M =
[[123 139 130 135 125 141 129 135 124 108 147 125]
 [134 128 134 137 141 120 123 123 139 142 105 117]
 [131 123 132 135 138 119 124 120 137 146 106 120]
 [128 138 139 146 139 130 131 124 139 136 112 113]
 [131 110 117 108 122 118 120 129 121 131 129 139]
 [129 125 133 131 133 119 131 120 136 152 107 126]
 [125 131 136 126 116 131 143 118 121 147 128 143]
 [123 134 136 126 113 136 145 123 119 139 136 148]
 [125 116 125 112 113 127 133 127 117 136 136 147]
 [125 143 134 141 133 143 131 132 131 109 138 119]
 [126 136 140 142 136 130 134 119 138 146 109 121]
 [126 119 121 111 116 130 128 131 115 120 145 144]
 [122 141 141 136 118 143 145 124 124 132 136 139]
 [124 144 142 146 135 136 138 125 136 130 122 117]
 [122 140 143 138 119 140 147 121 124 142 127 136]
 [126 122 130 118 114 126 138 120 120 146 128 150]]
M[0,0]	123
M[2,3]	135
M[6]	[125, 131, 136, 126, 116, 131, 143, 118, 121, 147, 128, 143]
M[12,2]	141
M[:, 7]	[135, 123, 120, 124, 129, 120, 118, 123, 127, 132, 119, 131, 124, 125, 121, 120]
M[15,8]	120
M[1,10]	105
M[10,0]	126
M[0,9]	108
M[14]	[122, 140, 143, 138, 119, 140, 147, 121, 124, 142, 127, 136]
M[11,7]	131
M[13,2]	142
M[7,5]	136
M[9,3]	141
M[2,8]	137
M[6,2]	136
M[4,0]	131
M[:, 6]	[129, 123, 124, 131, 120, 131, 143, 145, 133, 131, 134, 128, 145, 138, 147, 138]
M[7,11]	148
M[:, 10]	[147, 105, 106, 112, 129, 107, 128, 136, 136, 138, 109, 145, 136, 122, 127, 128]
M[:, 1]	[139, 128, 123, 138, 110, 125, 131, 134, 116, 143, 136, 119, 141, 144, 140, 122]
M[9,1]	143
M[2,7]	120
M[12]	[122, 141, 141, 136, 118, 143, 145, 124, 124, 132, 136, 139]
M[15,7]	120
M[10,4]	136
M[14,6]	147
M[1,0]	134
M[14,7]	121
M[3,10]	112
M[0,10]	147
M[4,11]	139
M[11]	[126, 119, 121, 111, 116, 130, 128, 131, 115, 120, 145, 144]
M[10,11]	121

W = [115 127 115 134 104 129 131 127 134 122 100 124 122 116]
W[0] -> 115
W[7] -> 127
W[6] -> 131
W[13] -> 116
W[11] -> 124

grid =
array([[140, 130, 122, 122, 137, 125, 148, 125, 153, 131, 117, 132, 128,
        125, 149],
       [126, 126, 123, 135, 122, 128, 128, 132, 127, 134, 122, 141, 126,
        121, 126],
       [126, 127, 128, 115, 132, 131, 116, 123, 118, 131, 135, 125, 126,
        136, 119],
       [134, 132, 127, 132, 122, 134, 134, 142, 130, 121, 111, 120, 136,
        133, 124]])
grid[0, 0] => 140
grid[3] => [134, 132, 127, 132, 122, 134, 134, 142, 130, 121, 111, 120, 136, 133, 124]
grid[3, 2] => 127
grid[3, 6] => 134
grid[1, 5] => 128
grid[3, 5] => 134
grid[3, 10] => 111
grid[0, 3] => 122
grid[1, 12] => 126
grid[0, 13] => 125
grid[0, 5] => 125
grid[0] => [140, 130, 122, 122, 137, 125, 148, 125, 153, 131, 117, 132, 128, 125, 149]
grid[3, 4] => 122
grid[2, 12] => 126
grid[1, 0] => 126
grid[1, 10] => 122
grid[2, 4] => 132
grid[2, 6] => 116
grid[:, 5] => [125, 128, 131, 134]
grid[1, 13] => 121
grid[:, 4] => [137, 122, 132, 122]
grid[3, 12] => 136
grid[:, 9] => [131, 134, 131, 121]
grid[2, 9] => 131
grid[0, 11] => 132
grid[:, 10] => [117, 122, 135, 111]
grid[0, 10] => 117

m = 98	103	127	138	132	144	138	146	112
m[0] = 98
m[1] = 103
m[3] = 138

data =
[[140 119 134 116 124 108 121 121 145 141]
 [124 135 110 142 146 128 113 125 110 124]
 [117 110 113 130 110 149 124 127 109 108]
 [137 133 148 119 125 112 119 121 135 121]
 [135 149 132 126 143 132 131 148 149 115]
 [143 142 117 132 107 117 107 114 126 124]
 [120 110 122 110 107 114 121 112 113 137]
 [128 147 114 124 123 135 141 135 144 127]
 [117 117 142 121 135 119 117 145 123 136]
 [119 143 133 132 115 147 134 116 139 139]
 [149 135 132 131 118 145 118 118 132 124]]
Rows and columns are counted from 0.
(0, 0) = 140
(9, 0) = 119
(10, 6) = 118
(1, 9) = 124
(4, 0) = 135
(0, 3) = 116
(10, 4) = 118
(10, 2) = 132
(1, 4) = 146
(7, 3) = 124
(7, 2) = 114
(1, 8) = 110
(3, 2) = 148
(3, 1) = 133
(3, 5) = 112
(0, 1) = 119
(6, 0) = 120
(9, 1) = 143
(5, 1) = 142
(2, 5) = 149
(8, 3) = 121
(0, 6) = 121
(6, 3) = 110
(10, 8) = 132
(2, 7) = 127
(1, 5) = 128
(4, 6) = 131
(6, 9) = 137
(2, 9) = 108
(9, 3) = 132
(8, 7) = 145
(5, 6) = 107
(6, 8) = 113
(7, 5) = 135
(3, 7) = 121

A = [111 126 145  99 116 134]
A[0] = 111
A[1] = 126

a =
[[125 122 132 143 128 119 109 123]
 [134 136 116 132 137 140 126 113]
 [126 131 134 113 123 132 129 136]
 [136 130 118 133 136 144 121 103]
 [135 110 129 122 130 137 128 118]
 [134 118 130 111 127 146 131 115]
 [119 138 127 135 117 109 116 138]
 [129 115 135 131 128 129 121 121]
 [127 127 130 111 121 128 122 139]
 [129 137 121 132 131 132 132 122]
 [123 131 136 134 127 122 127 133]
 [130 133 127 119 133 133 125 139]
 [134 118 124 132 138 129 134 131]]
a[0, 0] = 125
a[-5, 2] = 130
a[:, 1] = [122, 136, 131, 130, 110, 118, 138, 115, 127, 137, 131, 133, 118]
a[12, -6] = 124
a[1, 5] = 140
a[-1, 6] = 134
a[11] = [130, 133, 127, 119, 133, 133, 125, 139]
a[:, -5] = [143, 132, 113, 133, 122, 111, 135, 131, 111, 132, 134, 119, 132]
a[6, -1] = 138
a[:, 6] = [109, 126, 129, 121, 128, 131, 116, 121, 122, 132, 127, 125, 134]
a[-4, 3] = 132
a[-13, 3] = 143
a[-9, -7] = 110
a[:, 0] = [125, 134, 126, 136, 135, 134, 119, 129, 127, 129, 123, 130, 134]
a[-3, 2] = 136
a[-13, -1] = 123
a[1, 6] = 126
a[8, 4] = 121
a[-10] = [136, 130, 118, 133, 136, 144, 121, 103]
a[-6, -3] = 129
a[-10, -7] = 130
a[1] = [134, 136, 116, 132, 137, 140, 126, 113]
a[0, 6] = 109
a[4, 3] = 122
a[:, -4] = [128, 137, 123, 136, 130, 127, 117, 128, 121, 131, 127, 133, 138]
a[-3] = [123, 131, 136, 134, 127, 122, 127, 133]
a[-5, -1] = 139
a[-12, -7] = 136
a[-2, -8] = 130
a[-12, -1] = 113
a[5, 5] = 146
a[0, -3] = 119
